rotation steps, each row followed by its count of steps
The counts run from 0 to 694.
[ -6.7   9.1  33.3  25.6  14.7  -2.9 -41.8 -10.0  -0.2 -20.6   3.3  11.0
  -0.1  10.1  48.5   7.8 -14.1 -30.1  16.6   8.4  12.7  21.5  16.1 -24.2
  27.9   1.6   6.7  -7.7 -15.8  22.9 -27.9  -9.1 -23.7  13.5  33.9   4.6
 -36.1  16.9   9.3  -1.9  14.8 -17.9  10.2]
416
[ -0.7 -46.4   0.3   6.5   7.6  10.6 -39.2 -35.5  -8.3  -7.2   9.4 -11.8
 -13.1 -10.0  48.1  -2.0   0.1  11.3  16.4   7.9  -7.6  19.9  -2.6  -6.1
   9.8  14.2  -2.2  17.2  -1.7  30.3 -16.3  11.2 -13.0 -13.3  24.2   7.1
 -49.9   6.2  -2.9 -28.7  11.1 -33.1  -8.0]
621
[  3.7 -41.0 -20.5  12.1  33.6  -9.3 -44.4   6.2  -4.0  -3.3  22.9   6.7
  29.1  25.8  53.9   7.3 -16.7  -1.2  28.1  13.6  35.2  -0.3 -15.7 -17.7
 -15.5  -5.6  14.5  -6.7 -24.9   9.7 -27.5  -0.4   1.1  10.5  23.9  -0.3
  -9.6  21.4  11.5  -4.8  26.1  -8.8  15.1]
349
[  9.1 -37.2 -25.7  14.4   0.8 -27.8 -15.1  14.4   3.2 -11.1  21.8  -0.3
   4.4  19.3  44.4  18.4  19.4 -25.1  36.0   9.5 -10.1  10.9  17.6 -12.0
  15.8  -5.3 -12.5  28.6 -14.9  37.3 -14.2  27.0  -8.0 -33.3  26.9   2.0
 -36.1   6.6  -9.7 -28.3   6.8  -2.1  24.1]
71
[-36.5 -21.8  -0.9  -0.5 -15.6  -5.8 -28.9  27.7 -25.9 -17.1 -13.5  -3.6
 -15.5  12.8  49.0   0.3  13.5  -1.2   1.5 -14.0  23.9  21.7  21.1 -41.9
   0.2  17.8   9.6   5.3  -5.4  41.0 -39.7 -21.7   2.0  -0.1  13.3   5.0
 -29.5  16.7   3.6 -33.6  17.2   5.5  -7.3]
509
[ -2.0 -11.5 -13.7  12.6  14.3 -12.9 -43.7 -14.0  -8.3  -2.2   3.8   9.8
  16.0  20.5  26.6  10.5 -13.8  11.9  40.6  15.9   1.9  26.2  22.5 -10.0
 -17.0  26.6   0.1   3.8 -12.7  26.2 -25.8  38.5 -14.7  -9.3  10.8   3.3
 -33.1  -0.5   4.2 -42.1   9.0   6.0  -6.9]
229
[-10.6 -38.4 -31.8 -17.5  -8.6 -23.0 -18.6   4.4 -23.0 -16.8 -21.9 -13.6
 -14.4  -4.4  41.1   1.3  34.0   7.0  21.5  -6.7  -4.3 -22.0  17.8  -8.7
  -8.1  -2.6   1.9  11.2 -24.1   9.5 -38.5  11.7  13.0   0.1  38.6   8.1
 -14.4  10.9  -3.5 -32.7  48.1  -0.2  -6.5]
655
[ -7.4  -6.4 -14.2  -7.6  11.6 -11.8 -52.2  38.1 -12.8 -25.8 -16.1  16.4
 -11.8  25.9  41.2  11.4   3.8   2.2  10.4   2.6  25.1   4.7   7.5 -20.4
   8.1   0.6  11.9  -2.7 -38.5  31.8 -24.0 -31.2  -6.1  -4.3   6.8   0.4
   8.0   5.7   5.9 -38.3  12.2  -5.9  16.4]
596
[-42.2  -6.8  -7.2  21.8 -22.9 -12.6 -33.5   2.3  -4.3 -14.0  17.9   1.4
   2.4  26.5  30.3  17.8   2.8  -3.3  29.1  10.9  19.6   9.7  12.7 -14.7
  -3.4   9.6  -0.2  15.2  -1.1  54.7 -50.3 -18.9  -8.1  -2.6  11.9   5.0
 -22.7   0.2   1.9 -50.1  12.7   8.9 -12.2]
227
[-14.0  11.4  -7.7  33.6 -17.9 -18.1 -33.8  -5.5 -26.5  -4.4 -16.0  12.2
  -3.3  30.2  40.8  -5.2  20.3 -30.5  29.3  25.0   5.1   5.1  24.6 -24.8
 -16.4   9.8  18.9 -18.7 -16.2  31.7 -39.2   9.1   7.8  17.3  10.7  -9.0
 -38.3   4.7  -7.1 -25.8  29.0   0.1   8.1]
403
[ 13.9   2.3  -4.7  13.3  21.8  -8.0 -56.9 -15.5  -4.7 -26.2  15.1  25.8
 -21.9  30.4  40.9 -12.6   0.4  -8.2   8.2  10.6 -13.3  19.1   2.9 -19.5
  -5.0  -7.5  17.4  10.3 -21.3  12.2 -16.9  11.2 -21.0  -6.8  38.6  16.7
 -32.0  -8.1  32.8 -21.5  11.6  -1.6  21.2]
15
[ -9.7   2.2   2.2  20.4   5.5 -27.5 -13.1  -4.3 -40.0  -9.6  -4.9   6.9
  -4.8  32.6  20.0  10.2 -13.4 -20.5  39.3   1.2 -15.7  -6.9  14.7  -9.6
   9.5  -6.5   3.9  -0.7 -33.5  37.8 -34.0  11.2 -13.0   2.2  16.4   6.5
 -42.0 -23.4  -7.4 -16.9  19.9 -27.9  35.0]
579
[  3.9 -48.1 -13.3  23.2  21.0  -3.5 -28.6 -10.2   4.1  -5.7  12.4   3.0
  16.4  22.9  57.5   5.1  14.4  -4.7  15.6  19.5 -12.1  -6.0  13.7  -3.1
 -21.5  13.1  11.1  15.8   1.4  -4.9 -25.3  28.0  -6.3  -8.8  45.5  16.7
 -42.7  10.5   9.1 -22.3  21.7   7.6   1.6]
357
[  7.3 -12.1 -13.3  -2.2  25.6 -11.4 -45.6  46.1   5.4 -39.7  -1.3   2.8
  -0.2  27.6  60.1 -16.0  19.4 -29.9  18.6  -1.8   7.2  -5.3   8.4 -23.3
   8.5  -8.0  11.1  16.9 -24.7  20.4 -17.7 -10.0  -6.4  -5.8  45.5  16.0
   0.9  11.3  20.5   5.9  19.3  10.8  22.9]
556
[  3.0  -4.5 -12.0  19.1  26.8  11.1 -39.4  11.4 -17.0 -10.7  23.1   6.4
  -4.5  13.6  41.0  -8.1  -4.9  -9.3  16.0   3.5  15.3   5.3 -12.4 -23.6
   2.5   1.3   5.6 -12.7 -25.9  -4.0 -44.5 -14.7  -3.2  35.7  29.1  -2.2
 -42.0   2.6  21.9  -4.7  44.7 -30.7  28.9]
6
[ 25.6   3.2 -18.1  19.9  33.6   4.4 -48.1  -3.4   8.7 -18.5   0.2   6.2
   4.1  34.1  35.4  20.0 -13.3 -32.2  28.1   4.9  23.3  -7.5  22.1 -17.8
 -13.6   0.2   3.5 -14.4 -32.2  22.1 -32.1  -2.8   5.9  17.9  16.9  -6.6
 -10.5 -11.7   5.9  -2.9  17.5 -22.0   7.3]
692
[-10.9 -39.7 -15.8  20.5   3.1 -16.0  -3.8  -4.8  -1.1  15.0  14.9  -9.1
  27.9  12.4  60.5  13.9   7.9 -12.6  17.9  17.4   0.2  -3.3  12.7 -11.2
 -18.4   8.4   5.8  11.4  -9.6   8.5 -38.0  11.9 -18.1  -3.8  46.3  23.2
 -30.8  20.9  16.8  -9.3  25.0  10.8   1.2]
356
[  0.7  -9.5  -3.3   9.9  -1.5 -27.2 -11.1 -19.0 -38.1   6.0 -11.0  -1.5
 -12.0  12.5  20.6  28.2  -7.9 -10.8  24.5  -5.0 -13.0   3.0   8.5  -1.2
  14.2 -16.2   0.2   1.8 -48.0  20.3 -37.4  16.5 -32.7   1.3  19.5  16.0
 -43.8 -22.5   8.8 -25.4  33.1 -19.5  31.9]
580
[-20.0 -11.9  -8.3  -1.1  11.3  13.2 -49.4   8.6   2.3 -34.5  11.0   1.5
 -17.3  17.3  36.4  34.4  -1.5 -19.9  12.7 -16.0  11.1  17.3  11.0 -19.4
  24.8 -22.0  -7.4  19.8  -9.8  22.9 -43.0 -23.7   3.2   9.1  25.3   6.9
 -36.2   0.2   5.5  -1.9  20.5 -24.3 -11.3]
125
[  6.6 -29.8 -25.1  19.6  27.5  -1.9 -16.8  13.9  -3.1 -13.0  14.8  -0.4
  20.3  30.4  30.1  15.0 -18.4   1.9  16.4  13.4  -1.3   2.7  -9.0   4.2
 -14.7  -3.1 -18.6   8.5 -17.9   6.9 -52.0   4.1 -22.7   9.6  27.2   8.4
 -35.3  -2.4  36.6 -25.4  26.4 -19.9  18.4]
181
[ -9.6 -16.0 -12.9  -4.8  34.7 -23.5 -41.0   9.5  -6.3 -20.5  -3.9  32.2
   2.7  33.9  23.6  10.0  -1.9  16.8  19.2  -6.5   6.5  -9.0   2.1 -21.9
  -6.5 -15.0  27.2 -10.4 -24.9  -2.5 -38.3  -1.1  -3.0  12.8  29.9   4.1
 -25.4   9.0  22.0  -7.3  28.4   0.9  15.0]
95
[-31.8 -25.1   1.0 -20.6   2.1 -13.4  -9.4  38.0 -24.8 -14.8 -12.1 -14.1
  -1.8   1.0  50.3   4.6  17.3 -10.4  22.6  -4.5  38.0   3.9   4.3 -20.5
  10.7  18.5   0.8   4.1 -19.2  19.2 -42.2 -14.4  -9.3  11.7  41.4   1.9
  -6.7  24.2   0.4 -12.2  44.0   2.5  -6.0]
254
[  9.3 -21.5 -26.3  17.5  21.2  -1.0 -22.9  23.6   0.4 -12.5 -22.0  -0.5
   7.5  16.0  53.6  13.9   6.9  -8.6  -1.5  -2.7  -9.3 -18.8  33.4  -1.0
 -22.3  34.4  -4.6  -2.7 -23.9  22.9 -33.8  -8.6  -3.2  -7.8  16.8 -12.0
 -13.3  12.7   1.5 -36.7  35.1 -21.7   2.6]
194
[-17.9 -15.4   4.5  -4.0   4.4 -23.0 -18.8  -1.8 -28.4 -16.2  -9.5  -4.8
 -14.7   9.6  17.6  -0.3  15.2 -12.4  17.4 -15.4 -28.1  14.4  20.2 -15.9
  11.7   7.3  10.1  16.2 -31.4  16.3 -30.6  27.4 -19.8 -19.2  33.6  16.2
 -59.0  -1.4  25.6 -13.1  29.1   1.4  33.4]
668
[-30.0 -20.4   6.6   9.1  -1.8 -32.2 -18.8   3.8 -41.7 -20.2  -7.8  11.5
 -16.4  21.3  28.6 -11.0  18.3 -13.6  11.2 -14.3 -23.9  -2.7   5.8 -18.7
   8.4  -6.2  19.5  18.1 -15.8  14.1 -37.4   3.3 -10.3   4.0  32.5  13.0
 -55.7 -16.3   8.9  -2.9  29.7  -6.6  23.8]
667
[-10.6 -28.6  -1.6  13.3  34.2   4.6 -56.7   6.2  -1.0  -6.0   3.7  10.0
   6.7  22.5  57.1 -26.1  -5.8   5.2  24.9  33.3   4.0  23.8 -14.8   2.3
 -14.9  26.4  13.3   6.9 -11.5   2.9 -11.1   9.6  -8.6  -3.5  26.9   9.7
 -23.4  23.6   5.4 -43.5  17.3  -0.5  21.4]
54
[-15.1  -0.5  12.0   5.3  10.7 -10.1 -40.9 -40.8 -18.2 -16.4 -11.4   2.4
 -14.9  17.4  22.5   7.6 -16.9 -11.9  33.6  -9.9 -14.8  23.7  16.0 -23.0
   7.2   0.0  12.9  -7.2 -24.6  26.2 -34.0  23.6  -1.3   6.9  18.9   6.9
 -55.2   4.2  18.7 -15.0  26.1 -16.9  17.9]
122
[ -4.5 -21.5   8.3  33.5   8.0 -34.3  -8.6  -8.3   5.5 -16.0  28.7   0.7
  15.5  15.2  49.5  26.2 -17.4 -12.6  36.1  15.4  -1.8 -20.2   7.4  -2.5
   7.6 -10.8  10.0  -3.8  -2.9  31.8 -33.8  10.5 -36.4  -3.1  44.5   5.3
 -36.5  22.8   0.0  -4.0  19.2 -19.8  14.1]
73
[ 17.8 -55.1 -26.0   1.9   7.2 -24.4 -17.8  18.7 -13.2 -16.6  13.0  -4.2
   6.7  -7.5  70.4  16.7  16.5 -18.9  13.8  -9.7  12.7 -23.0  31.0 -20.7
   0.5  10.4 -13.2  14.1 -11.2  20.3 -18.7   6.0 -16.6 -13.6  29.4   4.2
 -13.1  18.3  -5.5 -16.4  28.2 -13.9 -15.0]
361
[-19.7 -46.0   4.7  10.3 -11.3 -13.4  -8.0  -7.0 -48.4   9.3 -15.6 -19.6
 -13.9   9.3  51.6  -8.1  14.2   3.4  16.4  15.3 -15.8 -24.9  -7.6  -2.2
   7.1  11.1  15.0   1.2 -27.5  21.8 -37.9   6.7 -12.2  -2.4  30.4   9.2
 -21.1   2.0 -10.0 -35.0  38.3 -10.2   6.8]
452
[  3.8  -6.1   2.0 -14.0  19.9 -24.7 -44.8  14.4 -27.4 -53.3   2.8  22.7
 -27.7  16.8  21.3  -1.7  13.0   4.7  19.9 -12.9   5.9  -3.4   5.8 -26.1
  14.6   0.2  13.1  13.7 -13.0  29.1 -19.3  -6.0 -42.4   0.1  15.4   1.0
 -32.8 -23.6   3.7 -13.1  10.4  -7.9  -2.9]
675
[ -5.9 -36.1  -1.6 -34.1  31.2  -4.0 -58.4  13.5   5.4 -41.6 -16.7 -13.7
 -13.4  -2.3  49.7  -6.8  24.0  -3.7  25.1   2.8  12.9   7.4  -5.2 -15.6
  13.9  16.8  12.6   9.7 -23.8  15.6 -16.8  -2.2   2.7   0.1  25.5   6.1
 -12.3  20.0   2.1  -8.6  15.6 -16.6  12.1]
252
[  0.0 -37.2 -40.2  -5.2   4.7 -13.1 -24.8  20.9 -34.9 -34.4   9.2   3.7
 -19.2  30.8  21.1  -9.1   1.8   7.4  27.3   2.0 -17.8   3.2 -18.2 -14.3
 -11.4 -10.9 -20.8  30.4 -23.2  27.4 -21.1  17.3 -13.5  -4.5  10.9   4.2
 -24.0 -20.1   4.0 -42.6  26.2 -19.1  30.6]
177
[-22.0 -26.6 -20.0  -3.2 -15.1 -25.8 -22.4  12.4 -32.5 -21.3  16.0  -4.9
  -8.5  17.5  25.0  32.7  24.3  12.4  12.7  21.0   6.4   6.5 -10.9 -26.5
  -2.6 -12.3  11.6  -5.5 -24.8  25.7 -55.3  -3.9 -13.8  12.9  -5.9  -3.7
 -24.9  14.3  17.0 -15.0  22.4 -14.5  31.5]
91
[  8.8 -26.3 -16.7   7.7   4.2  -6.4 -11.2   7.3  -3.4 -21.1 -11.4  -3.3
  -0.1   9.2  46.7  30.4  -6.1  -2.1  -5.6   5.7  -4.5 -21.3  32.3  -3.3
 -15.5  11.8  -0.3  -7.6 -23.9  21.6 -52.1  -9.3 -15.5  -4.6  25.3  -8.9
   4.0  26.2  20.2 -34.1  36.3 -31.4   8.9]
193
